(in the rows, 128 means zero)
One turn moves each row of this set onto another row. After a few examples, where does it send each row asked below?
J_526: [156 113 160 149  96 124 131 133 168 110 112 111]
J_788: [137 119 155  96 113 147 125 120 177 112 119 119]
J_18: [125 104 165 155 123 138 122 121 156 122 104 115]
J_296: [140 116 164  94 118 146 122 121 170 116 124 115]
J_307: [133 104 154 150 123 142 124 115 167 123  95 115]
J_47: [131 110 139 151 123 145 139 116 172 123 100 120]
J_330: [163 118 156 150 108 129 136 123 167 113 118 112]
J_886: [158 124 146 118 110 161 117 134 161 134 107 108]
J_353: [147 120 157 129  85 152 131 113 149 152 125 117]
J_914: [121 112 143 154 122 145 147 123 162 123 108 121]
J_705: [132 119 136 135 107 158 130 109 187 141 130 107]
J_674: [140 119 156 151  99 132 134 119 165  96 128 116]
J_921: [143 111 152 134 109 151 110 111 184 149 116  99]
J_920: [142 113 160 149  91 127 133 130 167 100 117 115]
J_757: [125 134 146 122 103 170 126 123 151 108 135 121]
J_841: [141 116 150 128  72 152 132 122 159 148 111 118]
J_89: [138 119 160 130  86 155 121 100 149 141 130 119]
J_909: [142 115 159 117  95 153 109 148 156 121 100 109]
J_999: [156 120 151 153 108 134 136 113 165 103 128 116]
J_671: [134 118 152  96 108 147 136 131 177 114 120 119]
J_809: [132 117 149 126  68 154 121 112 167 136 108 117]
J_504: [131 117 156 128  76 158 113  97 157 130 121 119]
J_901: [137 117 170  95 116 142 129 129 163 121 123 115]
J_817: [135 118 161  94 109 145 137 139 169 120 124 118]
J_55: [119 111 162 153 119 140 139 126 150 122 111 119]
J_299: [151 135 139 118 116 168 128 119 157 126 129 117]
J_431: [121 119 158 121  90 159 115 139 151 107 118 114]
J_38: [127 105 170 135 101 146 107 130 170 145 118  96]
J_476: [109 119 145 139  97 154 138 124 174 137 140 112]
J_440: [108 112 166 138  93 146 125 135 161 141 132 103]

J_788 moves to J_817
J_999 moves to J_920
Now find these:
J_841 moves to J_89
J_38 moves to J_705
J_886 moves to J_757
J_55 moves to J_307

One turn moves each row of this set onto another row. After a few examples, where does it send each row asked below?
J_294: [148 151 120 137 103 119 148 115 120 134 144 145 124 132 132  97 118 118
 108 132 127 129 140 147 135 139 116 138 130 120 128 141 125 112 165 124
 140 134 129 109 115 129 126 117 144 150 111 153 112 148 154 134 134 144
 115 155 124 106 125 109 161]
J_797: [132 166 131 155 120 119 164 121 128 127 140 116 122 116 122 123 108 135
 106 115 135 149 130 122 118 106 145 139 123 114 135 111 144 128 133 135
 141 126 136 138 137 124 130 142 104 140 113 159 116 147 143 114 149 144
 106 159 110 109 140 125 146]
J_149: [139 142 132 149 138 145 160 125 133 144 130 122 116 109 115 112 128 113
 136 108 137 147 138 144 151 142 129 132 128 130 103 119 135 128 138 110
 127 136 116 102 105 112 137 127 148 147 109 156 129  94 125 134 133 120
 132 129 144 107 152 131 128]
J_770: [138 160 133 152 114 122 172 129 131 135 136 102 104 127 122 122 106 126
 114 110 136 144 128 128 117 110 140 138 130 110 139 111 145 117 129 124
 148 120 134 131 137 126 127 133 105 146 119 156 111 138 137 105 144 147
 102 163 108 113 143 130 150]
J_805: [134 159 132 150 115 119 171 120 131 127 141 111 109 116 120 125 110 132
 105 118 136 147 122 130 116 107 145 139 138 115 138 110 151 122 128 135
 143 123 128 138 138 121 128 136 108 146 127 152 107 148 151 110 145 145
 103 153 109 106 139 126 144]
J_515: [151 142 118 127 106 119 153 123 115 134 132 139 119 144 133 104 113 108
 114 132 130 122 143 154 139 136 112 145 131 124 132 135 133 108 161 127
 146 131 131 107 110 135 123 115 141 154 122 146 111 140 148 127 129 153
 116 152 129 112 123 122 158]
J_796: [139 140 118 165 122 132 153 106 124 155 136 111  95 118 140  92 133 139
 142 113 123 158 115 145 142 139 107 134 149 125 134 103 128 133 142 117
 132 138 120 116 130 143 142 134 128 127 108 160 132 111 117 124 128 130
 129 123 132 103 137 131 121]
J_275: [152 147 124 135 100 125 148 118 118 135 136 149 125 133 134 105 113 119
 108 136 123 132 136 148 134 136 111 136 143 121 121 141 132 113 172 127
 142 144 127 101 122 132 127 118 141 144 118 146 117 139 156 128 127 147
 119 154 122 104 126 109 150]
J_614: [119 123 111 134 125 145 141 111 129 121 133 125 133 106 148 123 105 135
 127 140 113 115 131 124 140 105 127 156 114 109 147 113 141 110 127 126
 148 137 134 122 110 122 134 119 126 117 112 141 102 119 135 105 157 130
 123 155 132 117 142 125 131]
J_264: [135 142 119 164 122 135 159 110 130 151 135 112  94 119 142  90 130 140
 139 115 128 153 114 150 138 140 106 130 147 128 133 105 131 134 147 123
 133 137 119 113 133 142 143 134 120 125 106 155 125 105 114 120 126 127
 133 127 131  99 142 129 127]
J_893: [132 142 129 160 125 136 144 131 132 144 141 120 109 118 121 106 133 131
 140 114 127 150 128 162 169 145 148 139 137 138 120 133 134 122 130 125
 139 128 109  93 116 131 144 134 139 160 109 148 150 110 126 117 126 125
 138 121 137  93 160 135 115]
J_725: [121 141 128 167 131 141 162 137 107 134 119 109 121 124 119 118 120 130
 146 125 126 142 118 156 159 132 145 135 127 143 125 118 125 115 140 126
 146 128 110 117 123 126 145 122 123 137  94 143 137 106 113 122 131 120
 140 127 117  90 164 141 122]
J_712: [137 151 131 152 119 109 172 121 126 137 143 141 119 122 111 121 127 105
 106 143 121 171 129 133 139 125 139 159 118 105 105 137 145 101 110 123
 159 140 128 116 108 122 116 124 121 136 136 146 136 136 155 102 132 128
 133 136 102  94 141 128 139]
J_375: [134 150 131 149 122 109 170 122 119 137 152 143 121 122 120 116 120 109
 102 146 116 164 132 137 146 133 149 160 110 107 113 132 143 111 112 124
 163 136 134 119  98 130 119 128 127 140 132 151 135 144 153  98 143 134
 133 135  99  98 130 123 141]
J_612: [149 149  94 153 117 128 147 135 134 127 166 115 104 111 144  97 117 123
 127 136 113 133 136 107 142 126 120 141 120 124 110 145 137  97 139 139
 152 139 101 125 109 122 115 128 127 135 120 137 128 129 153 110 145 116
 133 139 128 118 138  99 126]
J_842: [148 151  89 161 114 128 137 138 133 129 166 106 100 127 144  92 116 118
 128 136 112 127 127 122 145 126 127 144 111 122 119 139 132 104 135 127
 160 134 111 115 101 132 119 124 116 139 115 138 126 129 148 102 149 122
 119 133 127 121 150  96 134]
J_958: [134 144 131 156 130 134 153 111 123 134 137 121 115 111 130 120 137 126
 140 125 119 141 128 163 151 144 107 160 136 144 107 105 137 132 138 126
 138 140 118 126 104 153 142 122 125 132 128 137 126  96 119 118 135 130
 132 119 114 106 138 145 101]
J_736: [126 138 130 163 121 135 165 113 110 143 149 107  97 121 133 100 143 103
 131 115 124 147 110 146 143 149 108 142 155 138 124 123 124 121 135 113
 134 127 110 123 107 143 127 121 134 139 112 141 130 105 121 125 131 129
 137 122 105 109 145 138 120]
J_121: [146 146 101 157 113 126 149 141 130 132 172 119  99 124 145  97 122 126
 116 137 113 132 139 115 140 129 125 147 115 115 112 152 134 106 134 130
 156 131 113 127 101 129 115 128 129 139 121 143 121 130 157 107 151 112
 124 139 131 119 144  97 135]
J_137: [136 142 143 139 120 141 130 123 131 134 141 123 126 111 136 131 135 126
 115 161 109 127 120 143 155 139 133 140 111 135 119 148 123 106 107 139
 133 127  92 133 122 148 129 127 123 127 128 148 134 147 136  99 135 145
 130 146  98 109 142 129 146]
J_87: [126 146 128 146 106 115 131 115 109 113 138 125 142 115 123 109 128 151
 117 149 129 124 127 155 141 125 150 144 112 121 111 119 114 110 142 137
 155 118 150 125 137 144 129 103 124 127 141 140 113 138 152 117 146 134
 120 132 123  91 149 123 141]
J_642: [140 138 132 145 118 146 136 120 138 129 150 130 118 113 141 110 123 117
 109 124 107 134 124 122 147 119 120 142 111 110 136 118 119 120 131 118
 123 120 131 106 121 126 139 151 124 126 133 162 134 146 143 109 117 145
 106 123 133 136 158 117 166]
J_790: [125 131 121 157 134 143 150 102 134 139 141 118 113 119 124 109 142 139
 128 117 133 152 124 140 137 126 110 163 133 142 118 105 123 136 123 125
 122 139 123 125 132 138 141 121 122 126 112 151 126 101 114 124 125 138
 121 117 132  86 155 147 112]
J_79: [121 133 120 152 135 140 156 108 134 133 138 120 110 120 125 110 142 141
 125 119 135 149 117 145 135 123 116 163 135 146 120 108 127 139 122 131
 129 138 126 120 134 146 139 126 118 129 116 150 127  98 113 121 126 134
 127 116 132  91 159 148 114]
J_404: [117 118 120 142 123 134 145 124 125 121 136 126 131 109 148 129 110 147
 124 152 114 121 129 123 137 102 128 154 117 109 138 131 139 115 132 134
 147 136 133 136 119 127 135 119 117 112 104 142  99 124 138 105 161 125
 116 153 126 111 148 124 132]
J_292: [122 121 124 140 126 143 140 117 125 122 134 126 130 100 141 131 109 142
 132 149 115 122 120 113 143 102 130 152 126 107 131 125 142 106 136 134
 152 147 130 127 116 126 132 118 116 105 101 134 106 124 137 111 157 125
 119 147 127 115 142 121 131]
J_232: [132 151 129 140 105 118 129 118 112 119 123 125 130 114 121 116 128 154
 122 147 133 128 127 153 142 123 146 138 122 117 107 122 121 101 146 139
 153 124 143 121 146 152 120 105 124 131 150 138 120 133 153 119 138 132
 124 132 128  93 147 122 133]
J_8: [132 146 132 140 124 146 129 122 130 130 143 117 114 116 138 135 127 125
 113 158 104 125 129 153 158 139 136 132 102 135 119 137 124 108 108 140
 133 126  90 136 119 143 126 128 119 131 129 153 124 152 142  98 131 140
 120 142 101 113 137 126 153]
J_109: [118 119 114 135 128 148 141 117 124 122 136 124 132 107 141 129 109 137
 124 149 114 117 127 119 143 105 131 146 120 102 136 125 144 116 126 131
 147 142 123 129 108 122 129 121 125 111 107 135  95 130 144 107 158 130
 115 150 127 107 147 121 131]
J_68: [129 131 131 160 126 131 140 131 128 140 138 122 109 121 123 108 135 128
 137 120 128 156 130 164 164 138 150 139 137 136 117 132 138 120 126 119
 133 131 109  98 116 132 146 129 143 152 110 153 147 111 129 117 132 128
 131 117 138  90 163 133 110]
J_218: [141 140 126 151 127 114 175 121 122 137 145 136 121 134 114 116 118 110
 105 146 120 155 142 138 143 121 143 169 112 114 117 124 149 112 109 121
 164 140 135 114 103 128 121 124 121 138 144 149 135 132 148  92 138 139
 136 127 112  94 137 130 148]
J_449: [123 137 128 171 130 136 158 139 109 137 117 104 120 121 118 117 119 129
 146 131 120 150 123 159 153 126 145 132 129 142 125 114 124 115 144 121
 137 128 110 118 128 121 148 120 126 132 101 148 133 105 117 123 134 118
 136 127 119  93 162 139 117]
J_665: [140 134 137 144 118 136 146 125 132 131 151 134 121 108 142 115 122 123
 105 130 108 141 131 126 141 120 112 140 116 106 129 128 120 121 136 125
 117 121 133 118 131 125 135 151 122 122 125 168 119 153 147 118 117 132
 107 130 131 142 149 118 168]
J_620: [137 143 129 138 108 115 135 112 113 127 126 123 127 123 119 107 130 149
 119 149 125 126 123 153 140 124 146 134 118 117 109 112 124 107 143 142
 156 119 145 125 139 145 124 101 127 127 150 141 108 139 160 116 139 132
 114 128 126  89 149 117 143]
J_368: [137 141 128 149 105 120 131 120 114 133 132 114 129 126 119 104 124 152
 122 143 128 120 129 156 137 117 146 141 114 117 116 113 116 111 137 136
 159 115 151 112 144 147 124 102 117 130 146 142 115 131 154 108 138 141
 120 133 130  91 158 121 145]
J_491: [136 145 130 149 139 149 164 124 134 143 130 122 120 110 117 103 126 114
 133 102 133 145 136 136 151 141 124 135 130 130 107 116 137 128 140 113
 127 133 120  99 110 113 136 129 142 150 106 155 129  97 124 131 127 114
 137 130 145 103 159 131 130]
J_298: [152 150 124 132 102 122 154 116 117 134 134 146 122 136 130 107 116 120
 112 137 127 124 137 152 134 132 112 140 133 124 129 133 133 113 165 130
 144 131 123 116 114 123 128 115 143 145 123 143 108 146 156 130 126 152
 109 151 124  99 125 112 153]
J_878: [140 145 128 151 125 112 173 113 125 141 147 145 117 130 108 124 121 111
 105 146 116 162 129 137 136 120 143 165 123 107 118 128 147 112 111 125
 164 142 125 119 105 125 119 123 127 140 139 149 129 145 156 102 135 136
 128 132 106  93 139 121 142]
J_362: [122 141 128 158 119 136 171 114 116 148 148 113  96 123 136 103 139 106
 127 113 126 151 110 150 139 145 101 143 151 132 130 127 125 126 137 117
 135 127 111 115 106 144 128 127 136 140 111 141 129 103 121 124 126 129
 144 127 110 110 150 140 120]
J_324: [124 139 133 160 136 146 151 116 117 137 120 125 133 115 121 133 116 124
 139 104 122 140 127 167 144 127 123 134 142 136 126 112 136 129 138 130
 130 131 123 113 129 132 141 129 127 156  97 158 124 105 121 129 129 113
 144 136 128 122 163 138 130]
J_641: [138 137 140 140 115 144 135 121 134 127 148 137 120 108 144 116 122 118
 106 123 110 141 124 122 139 123 114 138 123 114 122 125 129 107 136 124
 114 124 126 118 137 135 139 148 118 125 122 165 127 156 147 117 111 129
 106 126 128 139 159 116 157]
J_473: [134 136 138 145 119 144 136 115 140 127 144 131 117 107 143 120 122 121
 111 131  99 136 128 127 150 117 117 135 120 106 129 124 128 114 135 123
 117 124 126 115 126 124 138 151 121 128 131 161 124 159 152 112 115 132
 103 123 129 132 156 117 161]
J_844: [131 146 128 154 131 133 161 113 127 133 131 127 110 112 134 117 141 127
 142 127 122 139 127 165 153 144 107 162 132 141 109 112 133 128 139 126
 144 137 119 121 103 152 141 122 128 131 134 135 128  95 117 119 132 126
 138 117 117 104 143 145 107]
J_106: [145 147  91 155 118 132 141 139 129 125 161 114  98 122 142 101 117 122
 120 138 107 131 132 109 147 122 126 146 113 119 119 143 131 103 135 132
 150 133 104 124 106 119 111 127 123 140 119 136 115 136 158 111 143 110
 118 135 128 117 148  95 127]
J_332: [134 160 137 150 119 124 170 122 124 120 134 117 118 117 120 120 111 131
 105 115 140 150 129 120 115 100 147 137 140 121 134 116 150 120 129 131
 137 132 122 134 143 124 130 141 105 135 122 152 121 138 141 115 145 141
 104 161 110 104 138 130 149]
J_133: [127 137 133 166 131 144 145 118 115 142 120 124 129 119 121 136 120 121
 134 104 120 145 127 164 139 127 123 129 144 136 127 115 133 129 137 125
 125 127 117 118 126 125 139 123 133 158 100 159 126  97 125 131 134 115
 138 142 127 121 161 133 125]
J_293: [125 147 133 137 123 140 132 123 130 132 142 108 119 118 140 129 121 116
 115 156 108 122 128 158 149 138 134 138  92 139 127 129 124 104 107 135
 133 124 101 128 118 149 128 122 114 133 122 149 126 147 130  95 131 144
 125 146  99 117 143 131 150]
J_185: [131 142 139 138 121 131 139 135 129 131 149 114 119 114 137 128 132 130
 116 165 110 127 132 154 151 139 138 142 100 134 115 145 116 112 108 139
 135 124  99 132 118 151 129 127 122 123 126 148 124 152 140  98 138 144
 123 142 102 113 142 133 149]

J_185 moves to J_294
J_491 moves to J_79
Now find these:
J_232 moves to J_612
J_770 moves to J_293
J_106 moves to J_805
J_736 moves to J_133

One turn moves each row of this set onto another row. After a few examples, where does it send each row asked below?
J_187: [148 141 128 142  95 151 128 124 158 135 100 145 136 129 116 135]
J_816: [141 151 119 138 158 135 121 116 124 137 113 144 136 132 101 131]
J_975: [148 134 114 132  98 148 115 124 160 139 114 146 141 136 128 131]
J_637: [144 133 126 116 146 158 129 111 143 118 133 123 122 134 120 136]
J_388: [142 137 123 141 100 152 129 127 163 146 109 148 132 133 113 141]
J_640: [126 118 123 147 130 117 134 125 161 118 102 125 134 121 110 125]
J_608: [148 130 116 134  95 140 125 126 154 129 104 150 141 121 115 131]
J_498: [138 139 116 156 133 136 144 114 126 104 106 121 153 147 118 143]
J_419: [130 152 119 145 152 130 120 107 133 142 118 138 145 145 104 127]
J_72: [135 161 108 145 114 132 143 118 137 126 116 153 145 154 114 111]
J_731: [128 133 154 118 134 143 127 137 147 126 112 139 129 133 130 112]
J_799: [139 127 159 130 119 147 134 134 146 124 108 139 139 139 124 107]
J_163: [136 148 115 144 153 138 122 104 120 142 115 139 146 144 101 130]
J_132: [135 136 153 121 126 144 135 135 157 117 109 136 124 139 111 105]
J_151: [123 122 150 123 123 143 128 135 153 126 119 138 146 132 133 106]
J_969: [139 145 112 149 154 142 115 116 130 149 123 141 136 131 103 134]
J_766: [136 137 115 145 142 139 147 114 140 105 116 119 142 154 117 152]
J_843: [134 129 110 146 141 134 149 117 128 107 120 118 142 147 116 147]
J_529: [126 152 114 138 159 131 128 118 131 137 118 142 141 140  98 127]
J_202: [148 136 138 145 132 160 114 133 139 148  97 134 161 150 117 131]
J_220: [128 154 112 146 110 138 145 116 133 127 116 153 137 155 120 114]
J_898: [138 123 155 126 130 154 120 135 159 121 114 138 136 134 127 109]
J_43: [121 117 127 141 123 116 138 128 155 114 105 134 132 121 113 132]
J_441: [135 133 108 146 135 135 153 120 133 114 118 115 141 159 108 135]
J_838: [139 126 121 141 137 128 156 112 135 104 106 117 151 152 116 135]
J_169: [136 128 159 123 126 140 129 128 151 118 114 136 142 134 132 109]
J_237: [139 139 106 143 139 144 141 110 135 104 115 110 151 149 121 147]
J_803: [144 131 132 113 137 155 125 107 134 120 136 123 130 130 120 139]
J_112: [142 139 112 142  91 151 124 121 161 129 109 145 147 137 113 131]
J_876: [142 149 116 142 160 134 113 107 128 128 117 143 140 137 112 132]
J_432: [153 140 130 141 135 157 121 140 145 142  97 136 167 148 119 138]
J_277: [136 123 151 129 125 158 128 138 145 128 105 135 137 137 126 103]
J_941: [130 126 102 144 133 139 144 115 135 110 117 115 150 152 118 135]
J_363: [127 135 118 138 157 137 127 114 129 151 118 135 139 134  99 134]
J_840: [145 139 120 135  94 137 127 131 166 137 105 145 139 132 118 127]
J_162: [141 124 125 138  96 144 124 123 160 139 110 148 131 127 118 137]

J_237 moves to J_162
J_419 moves to J_277
Now find these:
J_637 moves to J_43
J_187 moves to J_876
J_498 moves to J_975
J_843 moves to J_840
J_112 moves to J_969
J_941 moves to J_388
J_432 moves to J_803

